Each named move below is a turn or a mirror, shown by a few rows before and after it. Which moves, in which order, take the first row of each later pair to the second? The first pair is answered.
move k_352:
157, -171, -20, 344, 37, -49, -270, -109, -2, 85, 232, -346, 51, 83, 224 -> 74, -278, -26, 340, 42, -128, -76, -42, 76, 129, 280, -367, 81, 61, 153
-2, 25, 31, 71, 267, 249, 14, 14, 152, -288, 107, -106, 157, -63, 21 -> -3, 39, 14, 80, 256, 245, 8, 1, 155, -295, 117, -100, 151, -81, 29
97, 124, 69, -59, 148, -211, 35, 108, 260, -18, 361, -39, -6, -97, 156 -> 179, 222, 78, -45, 148, -149, -142, 57, 172, -52, 321, -3, -35, -59, 211
10, 145, -15, 42, 154, -99, -261, -174, -9, -104, 216, -179, 52, -57, 178 -> -130, -24, -25, 33, 146, -199, 34, -89, 136, -48, 300, -231, 97, -105, 78
move k_898:
-353, 8, 78, 99, 131, -102, 178, 175, 291, 195, 71, 74, -7, 173, 6 -> -273, 24, 128, 126, 61, -39, 153, 237, 156, 206, -131, 178, -69, 261, -106
-248, -223, -76, -114, -199, 147, 250, 196, -125, 173, 217, 344, 70, 58, 59 -> -258, -238, -85, -113, -190, 139, 253, 186, -97, 164, 246, 320, 89, 51, 80
-212, -124, 162, 52, 359, -66, 40, -329, -52, -90, 101, 66, 311, -170, 38 -> -92, -114, 253, 62, 241, 63, 12, -230, -275, -77, -267, 233, 226, -26, -159
move k_763:
-38, -126, 199, 43, -81, -76, 268, 116, -158, -82, -286, 220, -14, -18, -420 -> -55, -164, 278, 144, -64, -133, 263, 98, -199, -101, -281, 137, 11, 10, -399
230, 251, 144, -118, -102, 158, -223, 86, -332, -20, -557, 468, -99, 45, -342 -> 137, 80, 452, 374, 5, -127, -273, -38, -489, -122, -451, -8, 24, 178, -157
-172, -101, -219, 45, -6, 50, -139, -38, 123, 332, 72, -155, -25, -27, 267 -> -150, -42, -261, -75, -21, 111, -161, 0, 133, 353, 36, -13, -66, -43, 225
-14, -260, -223, 91, 6, 10, -69, 17, 48, -32, -164, 14, -58, 199, 230 -> -4, -246, -267, 20, -12, 43, -55, 40, 78, -13, -166, 72, -68, 173, 196
Pairs:
Between the rows of a pair lie two moves.
-357, -288, 9, -151, 31, -452, 206, 10, 347, 8, 132, 271, 98, 54, -325 -> -244, -223, 170, -50, -27, -423, 65, 83, 54, 10, -162, 438, 32, 203, -446  k_898 then k_763
227, 28, 137, -162, -25, 514, -187, -134, -134, -68, -107, -52, -23, 69, -20 -> 150, 74, 24, -266, 77, 435, -171, -209, 66, -34, 219, -99, 43, -82, 128  k_898 then k_763
-41, 14, 248, 164, 31, -150, 184, 227, -275, 100, -312, 336, 66, 46, -457 -> -240, 49, -78, -89, 214, -279, 325, 61, 283, 134, 383, 151, 206, -282, -147  k_898 then k_763
-82, -71, 86, -22, -139, -75, 215, 388, -192, 204, -545, 240, -235, 280, -501 -> -36, -55, 325, 341, -74, -206, -56, 223, -397, 76, -527, -92, -181, 401, -291  k_352 then k_763
130, -59, 72, 41, -81, 19, 154, -84, -29, -243, -318, -163, 70, -179, -170 -> 178, 12, 27, -21, -91, 62, 103, -81, -41, -233, -348, -101, 41, -179, -164  k_763 then k_352
-196, -36, 67, 30, 46, -312, -70, 169, 49, 279, 251, 280, -28, -34, 72 -> -78, 93, 102, 103, 72, -218, -353, 59, -86, 205, 192, 244, -63, 22, 220  k_763 then k_352
-23, 75, 308, 53, 148, -429, 43, -27, -16, -48, 109, 134, 136, -145, -151 -> 139, 240, 269, 67, 153, -247, -277, -181, -112, -145, 41, 57, 95, -110, 31  k_763 then k_352
-151, 372, 118, 49, 160, -279, -87, -47, 12, 44, 349, 113, 53, -42, 4 -> -199, 236, -16, -8, 160, -234, 108, -74, 218, 31, 424, -59, 63, -97, 1  k_763 then k_763
-154, -187, 133, 172, -115, -130, 79, 46, 112, 259, -57, -230, 94, 21, 61 -> 11, -30, 185, 193, -176, 6, -188, 19, -118, 227, -270, -108, 29, 115, 77  k_898 then k_352
135, 2, -213, -219, -119, 271, 129, -213, 46, -261, -465, -112, 34, 3, -212 -> -18, -79, -290, -247, -7, 109, 256, -280, 302, -253, -103, -301, 139, -142, -60  k_352 then k_898
-98, 150, -55, -172, 46, -121, -208, 31, -74, 53, 378, 275, 34, -85, 50 -> -13, 119, 139, -4, -33, -88, -280, 92, -344, 21, 71, 317, -20, 88, -73  k_763 then k_898
60, -281, -176, 79, -35, 339, 335, 38, 142, -96, -349, -369, 14, -17, -240 -> 185, -31, -216, -131, -76, 486, 120, 112, 3, -33, -486, 35, -80, -10, -304  k_763 then k_352
-177, -156, 32, 210, -2, -139, 93, 122, -140, 177, 15, 27, -92, 149, 159 -> -142, -50, 6, 211, 51, -130, -76, 37, -139, 146, 108, -4, -88, 129, 289  k_352 then k_898
91, 102, 16, -58, 23, 51, -157, -109, 38, -62, 30, -9, -95, -57, 91 -> 39, -42, 44, -56, -56, 23, 101, 44, 35, -1, -161, 60, -113, 6, -149  k_352 then k_898
-28, -44, -157, -132, -53, -92, -31, -104, 42, 25, 55, -231, 274, 5, 127 -> 45, 106, -192, -292, -81, -18, -137, -28, -29, 82, -39, 88, 195, -11, 48  k_763 then k_763
86, -30, -240, -24, -173, 198, -14, 288, -32, -60, -51, 270, 146, 56, 109 -> 55, -90, -7, 280, -113, 8, -118, 225, -200, -108, -15, 42, 205, 161, 225  k_763 then k_763
42, 214, -228, -273, -139, 77, 61, 93, 207, 381, 251, 383, -98, -178, 53 -> -108, 93, 25, -57, -108, -260, 191, 208, 79, 452, 300, 414, -31, -137, -30  k_763 then k_352
-153, -79, -223, 178, -45, -96, -244, -134, -176, -74, 123, -135, -47, 196, 349 -> -156, -94, -505, -116, -122, 105, -56, -85, 74, -28, 120, -30, -89, 75, 247  k_763 then k_763
173, -110, -258, -234, -81, 165, -218, -159, 162, 8, 50, -91, -36, 46, 86 -> 164, -241, -200, -233, -167, 186, -21, -23, 111, 54, -165, -6, -67, 119, -151  k_352 then k_898
226, 276, 60, -173, 16, 117, -259, -120, -3, -193, -26, -55, -11, -86, -2 -> 169, 142, 112, -32, 53, 46, -180, -185, 49, -234, 49, -315, 56, -72, 68  k_763 then k_763
-4, 401, 29, 161, 319, 80, -31, 4, 153, -175, 122, 44, 113, -144, 247 -> -86, 279, -7, 157, 329, 29, 160, 51, 263, -142, 179, -22, 138, -186, 194  k_763 then k_352
-117, -86, 84, 114, 62, -305, -221, -110, -73, 315, 153, 12, -283, 363, 448 -> -67, -127, -36, 77, 60, -169, -214, -199, 36, 259, 178, -153, -286, 339, 524  k_763 then k_352
123, 85, -94, -371, -43, 98, 454, 265, 254, -132, -442, 231, 68, -286, -580 -> 104, 363, -252, -389, 229, -15, 6, -136, 517, -248, 293, -102, 199, -530, 80  k_352 then k_898
-2, 173, 117, 91, 129, -175, -68, -329, 29, -299, 64, -385, 97, -259, 111 -> -49, 100, -125, -198, 73, -49, 215, -243, 293, -232, 87, -265, 73, -377, -24  k_352 then k_763
58, 444, 58, -171, 26, -333, -83, -53, 143, 273, 302, 421, 60, -174, 13 -> -39, 226, 240, 190, 106, -528, -14, -165, 129, 180, 423, -73, 177, -96, 158  k_763 then k_763
40, 96, -31, -150, 45, 41, -79, -171, 181, -133, 64, -73, 50, -251, 18 -> 133, 109, 166, 6, -37, 46, -175, -112, -116, -141, -229, -15, -5, -92, -91  k_898 then k_763
165, 388, 180, 55, -30, 15, -210, 16, -50, -50, -60, 85, 52, -110, -50 -> -13, 169, 139, -20, -57, -129, 215, 159, 155, 45, 15, 107, 113, -189, -221  k_352 then k_763
37, 44, -115, -70, -30, 79, 157, -89, 86, 0, -77, 5, -62, -118, -139 -> 95, 145, -123, -68, -3, 119, 8, -147, 42, -29, -73, -1, -77, -107, -67  k_898 then k_352
133, -126, -112, 81, -154, 335, 112, -41, 99, -160, -244, -334, -40, 27, -18 -> 52, -32, -244, -78, -71, 279, 98, -104, 319, -128, 69, -285, -8, -133, 120  k_763 then k_898
-279, 141, -86, 145, 224, -48, -80, -108, -39, -1, 89, -263, 112, -170, -40 -> -201, 54, -3, 210, 118, 62, -24, -30, -194, -19, -225, -259, 47, -35, -218  k_898 then k_763
112, 42, -200, -59, 92, 249, -115, -244, 119, -127, 83, -297, -55, -56, 231 -> -16, -259, -151, -60, -28, 189, 377, 14, 171, -16, -132, -220, -41, -3, -138  k_898 then k_352
-297, -127, 33, 254, -279, -56, -37, -100, -401, 202, 61, -23, 47, 308, 292 -> -337, -159, 6, 244, -249, -106, 19, -95, -319, 213, 142, -64, 71, 270, 324  k_898 then k_352
202, -47, -313, -431, 65, 346, 288, -242, 276, -183, -204, 26, 40, -394, -138 -> 316, 263, 285, 14, 146, -2, -355, -243, -443, -210, -358, 288, 43, -137, -30  k_763 then k_763
-97, -158, -407, 139, -20, 60, -9, 190, -50, 366, -201, 193, 76, -140, -489 -> -150, -2, -462, 34, 84, -45, -138, 150, 48, 412, 79, 299, 101, -278, -358  k_898 then k_763
-8, 172, 126, -112, 36, -113, -203, -138, -102, -256, -166, -221, 240, 27, -187 -> -100, 28, 132, -107, 21, -191, 46, -49, -19, -195, -176, -241, 270, 25, -331  k_352 then k_898
224, 132, 249, 177, 47, -55, -277, -399, -478, -196, 358, -592, 171, -19, 315 -> 205, 45, -418, -532, -75, 427, 223, -280, 145, -105, 381, -407, 88, -306, 89  k_763 then k_763
44, 94, -124, -190, -26, 70, -181, 218, -82, 220, 210, 446, -222, 14, -109 -> -72, -134, 203, 345, 99, -226, -196, 59, -207, 107, 346, -145, -69, 151, 103  k_763 then k_763
